In the rows, zero is written as 128.
Rotation paths and how fast each direction turns (deg/step)
Each turn is a multiple of 5 degrees from 10 to 175, or 0.
Each row of a path follows its step; steps can be skipped.
Path 1:
step 1: [128 133 126 121 122 126 134 133 130 127 132 133 121 125 132 132 126 138
 135 124 131 127 125 127 128 135 124 131 126 135 127 134 134 139 123 131
 124 129 125]
step 2: [125 137 124 126 133 128 131 128 131 130 122 136 125 126 143 128 125 133
 130 135 127 132 133 128 125 124 129 130 126 129 135 127 130 126 130 123
 122 128 117]
step 3: [129 129 130 124 125 137 129 124 120 131 131 128 128 135 133 124 121 134
 128 127 131 126 126 130 138 125 130 127 114 125 132 130 132 130 131 120
 124 124 125]
step 4: [130 127 131 135 127 125 123 124 130 131 132 131 123 132 127 124 121 130
 125 145 123 135 123 130 136 128 132 133 124 133 133 123 127 135 131 127
 129 127 129]
step 5: [127 129 121 127 131 128 126 134 127 136 138 116 134 139 125 127 124 131
 131 134 123 129 134 126 124 129 135 130 127 128 128 130 122 131 128 121
 134 124 129]
step 6: [128 129 123 127 119 128 125 129 130 130 125 127 128 134 129 127 120 129
 128 130 130 123 125 128 130 123 126 126 139 131 121 122 128 136 119 129
 134 115 132]
step 7: [120 128 129 118 125 120 138 131 128 132 129 133 132 134 133 124 133 131
 128 136 129 131 131 118 123 131 128 129 130 127 124 124 135 128 127 133
 134 125 132]
step 8: [126 123 121 123 135 135 132 128 122 130 127 131 130 125 133 127 123 129
 121 126 133 128 125 118 124 131 120 131 127 132 123 132 128 137 129 133
 128 122 118]
step 9: [130 131 123 131 124 130 129 125 126 131 125 124 121 125 130 131 132 138
 122 134 132 131 125 118 125 125 123 125 120 131 132 119 139 126 125 127
 127 133 124]
step 10: [134 133 123 128 134 134 133 116 129 127 135 124 126 125 129 130 124 124
 126 139 134 128 134 121 132 131 127 130 121 123 127 129 126 123 132 126
 124 123 130]
step 11: [133 128 123 137 124 128 133 129 125 119 135 125 122 133 124 134 122 138
 119 130 126 123 130 126 132 130 133 124 128 129 132 129 127 132 135 132
 130 125 132]
[129 126 126 128 129 129 127 129 127 127 128 130 127 126 129 128 127 128
 128 126 126 131 130 127 130 129 129 130 130 127 124 126 132 127 129 123
 129 129 130] | 0
Path 2:
step 0: [132 132 126 129 123 130 133 131 134 133 130 119 121 121 125 140 126 125
 129 128 128 125 129 132 127 134 122 125 126 138 120 127 122 119 130 124
 136 129 134]
step 1: [127 128 131 126 135 129 125 118 126 118 133 136 120 127 128 126 137 139
 123 130 134 131 135 122 121 127 126 129 125 135 120 130 128 128 131 125
 132 137 130]
step 2: [124 123 133 127 129 128 131 126 128 122 124 125 128 125 117 136 127 124
 128 138 122 123 136 128 130 130 124 122 127 127 143 127 126 122 133 120
 134 129 132]
step 3: [133 123 121 127 130 131 136 115 126 121 131 122 126 125 120 129 123 134
 126 124 130 130 133 133 128 135 127 128 127 137 118 125 119 134 127 130
 128 122 125]
step 4: [127 124 135 130 127 126 123 127 126 126 133 131 128 115 127 128 126 132
 132 134 137 128 136 119 126 123 124 129 124 119 125 133 121 120 135 119
 129 123 132]
step 6: [121 131 120 122 122 126 129 130 126 126 132 132 129 117 120 135 123 131
 129 134 130 131 127 129 127 124 127 131 119 134 123 132 118 140 135 126
 133 127 126]
step 7: [130 119 134 123 133 131 133 125 121 134 127 130 117 117 130 136 125 138
 129 123 128 120 129 125 121 128 126 131 128 122 129 129 125 120 124 128
 130 133 124]
step 8: [121 128 127 125 126 128 129 114 128 127 126 127 136 132 124 138 131 136
 143 130 133 136 131 127 126 128 128 125 130 125 133 133 131 135 132 127
 138 129 127]
step 9: [124 120 118 118 122 133 134 129 127 135 133 134 122 128 122 128 120 124
 128 134 133 120 138 134 126 128 129 120 129 123 124 124 121 127 130 129
 128 127 124]
step 10: [133 132 127 134 127 128 127 127 128 127 127 123 120 123 127 139 125 138
 139 124 135 129 130 130 129 121 123 129 126 125 115 122 135 122 129 127
 136 132 128]
step 11: [118 128 126 121 121 122 129 122 127 133 134 130 126 135 133 129 132 132
 125 130 133 132 139 128 122 130 128 123 123 133 131 133 126 123 130 123
 135 139 137]
[125 127 130 129 129 124 126 126 127 128 129 130 128 129 128 127 126 130
 130 129 126 126 128 127 127 128 126 126 130 130 129 131 133 127 127 129
 128 127 131] | 115
[129 128 131 130 126 126 127 129 131 130 130 127 130 130 127 127 125 126
 128 129 133 128 128 128 128 126 126 127 130 129 124 127 127 126 128 129
 128 130 125] | 70
[133 126 128 127 127 127 130 127 129 131 127 129 125 127 127 127 126 130
 126 128 129 129 126 126 130 132 130 126 130 129 128 128 131 128 131 129
 127 130 127] | 160
Path 3:
step 1: [134 128 125 120 132 125 133 131 127 135 122 119 136 132 139 129 127 135
 130 128 118 129 124 129 135 118 122 130 125 123 125 127 127 125 134 130
 133 130 134]
step 2: [121 134 127 126 134 131 126 134 133 136 130 125 121 126 130 131 135 132
 141 127 129 138 125 121 129 134 131 132 125 131 124 123 131 129 124 134
 120 122 131]
step 3: [121 125 115 134 127 123 136 122 133 126 129 130 125 120 118 137 124 132
 125 131 123 132 128 131 128 121 129 132 127 121 123 128 133 133 130 123
 126 125 126]
step 4: [120 131 124 126 128 123 129 130 131 133 118 125 132 135 139 125 128 123
 126 129 122 130 135 124 131 119 123 129 126 122 124 138 120 133 127 135
 133 129 130]
step 5: [123 129 135 128 130 128 129 130 134 120 128 125 122 125 131 129 130 140
 133 128 131 131 124 111 127 127 127 132 129 129 122 122 126 123 118 133
 130 126 123]
step 6: [125 121 122 121 127 126 133 114 129 129 129 132 129 126 125 130 125 133
 125 129 123 130 130 130 124 119 132 129 128 125 126 117 139 136 127 135
 125 135 129]
step 7: [114 130 124 134 136 124 123 124 129 136 123 122 127 132 129 112 132 124
 126 133 127 133 129 126 132 128 127 129 133 122 133 129 126 128 128 133
 131 132 130]
step 8: [127 128 127 127 137 125 136 133 133 121 135 121 129 121 129 129 127 134
 126 133 127 134 125 120 127 124 129 125 129 132 122 121 124 115 130 129
 141 126 130]
step 9: [131 126 121 124 128 128 133 129 127 135 137 124 132 129 137 127 132 129
 128 125 119 129 133 128 120 121 139 131 127 132 128 120 133 140 128 135
 123 126 126]
step 10: [120 131 125 136 128 127 121 123 129 132 122 121 127 130 121 119 134 130
 129 131 128 131 119 123 123 123 129 132 130 119 127 126 126 133 130 120
 129 116 128]
step 11: [120 121 126 125 124 132 133 129 133 125 128 126 130 126 128 132 130 130
 125 134 131 136 133 129 127 121 123 123 118 133 117 125 120 127 133 127
 139 127 137]
[129 130 132 125 128 127 127 129 131 129 129 126 130 128 130 130 130 131
 127 125 127 128 127 130 129 127 128 127 129 129 128 126 127 127 127 130
 127 127 123] | 100
[125 127 129 130 123 130 127 127 131 127 126 130 129 127 129 131 125 129
 129 127 128 127 130 128 128 129 126 128 127 125 126 129 126 130 125 129
 128 126 128] | 45
[131 129 129 130 127 129 132 127 127 129 125 126 129 130 130 126 128 127
 126 130 128 127 127 131 131 130 129 130 130 127 125 128 129 131 128 132
 128 127 127] | 130
Path 4:
step 0: [129 124 137 132 131 132 126 132 122 124 135 135 130 120 125 117 135 139
 133 134 118 125 127 127 133 127 136 132 125 127 129 122 119 133 119 122
 127 125 119]
step 1: [121 143 136 134 127 121 129 122 133 131 131 127 131 132 127 124 136 127
 129 116 123 120 130 119 126 132 131 127 123 134 133 132 120 122 137 121
 127 127 130]
step 2: [126 131 120 118 134 121 126 137 124 129 132 126 129 134 128 131 143 135
 119 128 119 123 126 142 131 124 121 129 121 131 128 132 132 123 127 130
 125 127 125]
step 3: [130 116 127 125 133 133 124 129 119 128 126 114 130 127 126 135 126 127
 133 122 121 128 129 123 126 124 131 127 114 134 135 132 123 135 129 124
 142 129 129]
step 4: [125 119 129 133 120 128 125 123 139 129 132 135 130 130 138 131 140 140
 126 133 124 129 134 124 122 135 133 126 122 124 129 130 125 135 129 129
 134 127 115]
step 5: [122 138 131 130 131 129 132 117 131 125 118 124 127 130 123 124 133 133
 113 123 138 127 127 132 128 125 126 119 120 130 123 132 124 133 127 118
 129 136 128]
step 7: [124 121 119 129 125 136 134 126 121 120 131 128 121 127 129 118 121 121
 121 134 121 123 126 122 126 127 132 132 120 128 128 121 122 127 136 118
 137 123 122]
step 8: [134 128 129 142 122 121 131 118 133 127 137 127 134 137 125 137 138 131
 125 138 124 126 126 124 130 128 129 132 126 130 117 124 118 130 132 127
 124 129 133]
step 9: [127 129 131 127 138 119 130 126 121 121 126 129 126 126 121 116 132 141
 128 126 125 125 124 137 129 123 140 124 122 129 128 125 122 133 124 124
 117 124 133]
step 10: [124 133 123 128 128 125 125 129 131 133 132 121 121 132 134 122 135 125
 141 126 114 122 134 120 134 131 128 126 123 124 138 133 121 123 126 121
 131 133 138]
step 11: [126 125 126 129 122 128 133 137 126 128 120 125 130 134 132 128 135 129
 123 126 113 123 124 137 130 133 121 138 118 131 126 124 126 128 131 125
 127 127 113]
[131 128 124 128 130 129 123 127 128 128 128 127 127 128 128 130 126 127
 127 128 127 127 126 127 127 126 126 130 126 129 129 127 128 125 131 128
 125 129 124] | 80
[126 130 127 129 127 133 127 128 127 131 129 126 128 128 131 125 127 129
 131 129 129 130 132 126 129 129 130 130 127 129 127 128 127 128 130 128
 128 125 126] | 110
[128 126 130 128 128 127 127 126 129 128 130 129 125 127 129 127 125 128
 129 126 126 125 129 127 126 128 132 125 129 126 133 127 130 128 129 129
 129 126 127] | 120
Path 5:
step 0: [129 123 126 139 123 122 118 133 117 129 130 126 123 127 131 129 133 136
 128 135 131 128 121 127 131 120 134 133 125 131 134 127 129 128 120 132
 127 130 127]
step 1: [126 124 127 133 121 131 136 122 128 128 125 126 144 135 128 136 136 126
 127 130 124 122 130 132 126 127 124 125 130 131 129 125 128 126 120 130
 120 132 122]
step 2: [136 131 133 127 128 130 125 123 126 131 124 127 132 136 137 129 134 124
 133 125 132 128 130 121 132 137 131 130 127 129 131 127 136 130 143 134
 132 128 124]
step 3: [135 131 122 132 131 121 120 126 127 126 127 120 122 128 133 131 129 125
 121 128 129 121 122 124 128 130 131 127 124 136 133 135 124 130 119 134
 136 117 128]
step 4: [131 126 131 133 131 130 126 126 128 124 128 120 140 125 120 144 128 129
 126 132 134 127 134 132 121 123 126 128 121 130 125 132 129 124 127 125
 120 127 131]
step 5: [135 126 130 123 125 135 133 123 120 131 126 124 130 135 128 121 128 119
 132 121 139 130 127 126 122 128 135 136 130 124 120 128 129 126 130 129
 123 125 126]
step 6: [124 131 129 125 126 126 127 126 126 123 120 129 129 127 135 127 116 129
 120 129 134 130 123 123 126 137 127 132 124 125 136 129 119 121 123 133
 136 124 128]
step 8: [126 126 127 125 133 127 124 129 118 140 128 133 123 133 119 125 122 128
 134 131 135 125 128 126 125 124 130 135 124 126 127 125 137 127 128 121
 122 121 121]
step 9: [120 119 132 131 125 129 132 128 131 130 123 136 132 132 137 122 122 133
 125 132 131 125 123 126 131 135 130 128 129 128 124 128 122 132 114 122
 125 122 132]
step 10: [127 129 142 128 123 125 128 134 132 133 134 129 135 132 129 136 129 125
 131 131 126 133 133 124 139 126 128 131 126 124 129 131 121 130 128 126
 137 137 122]
step 11: [134 127 119 128 131 126 126 135 118 138 132 134 125 135 124 125 132 129
 134 132 125 119 130 131 127 131 128 127 124 136 124 129 122 125 129 133
 133 128 117]
[126 129 127 130 128 129 128 127 129 127 131 127 130 131 127 127 128 127
 129 127 130 133 130 129 128 127 127 127 126 127 129 130 129 133 131 128
 128 129 127] | 130
[129 126 127 130 135 129 129 128 128 130 129 128 127 127 130 130 127 129
 127 129 129 130 126 129 127 124 127 129 130 130 128 130 130 128 128 127
 128 127 129] | 85
[128 127 126 129 129 122 128 129 125 128 130 125 125 125 126 129 129 129
 127 129 128 127 128 127 127 129 128 126 125 129 127 130 127 129 130 125
 127 130 126] | 95
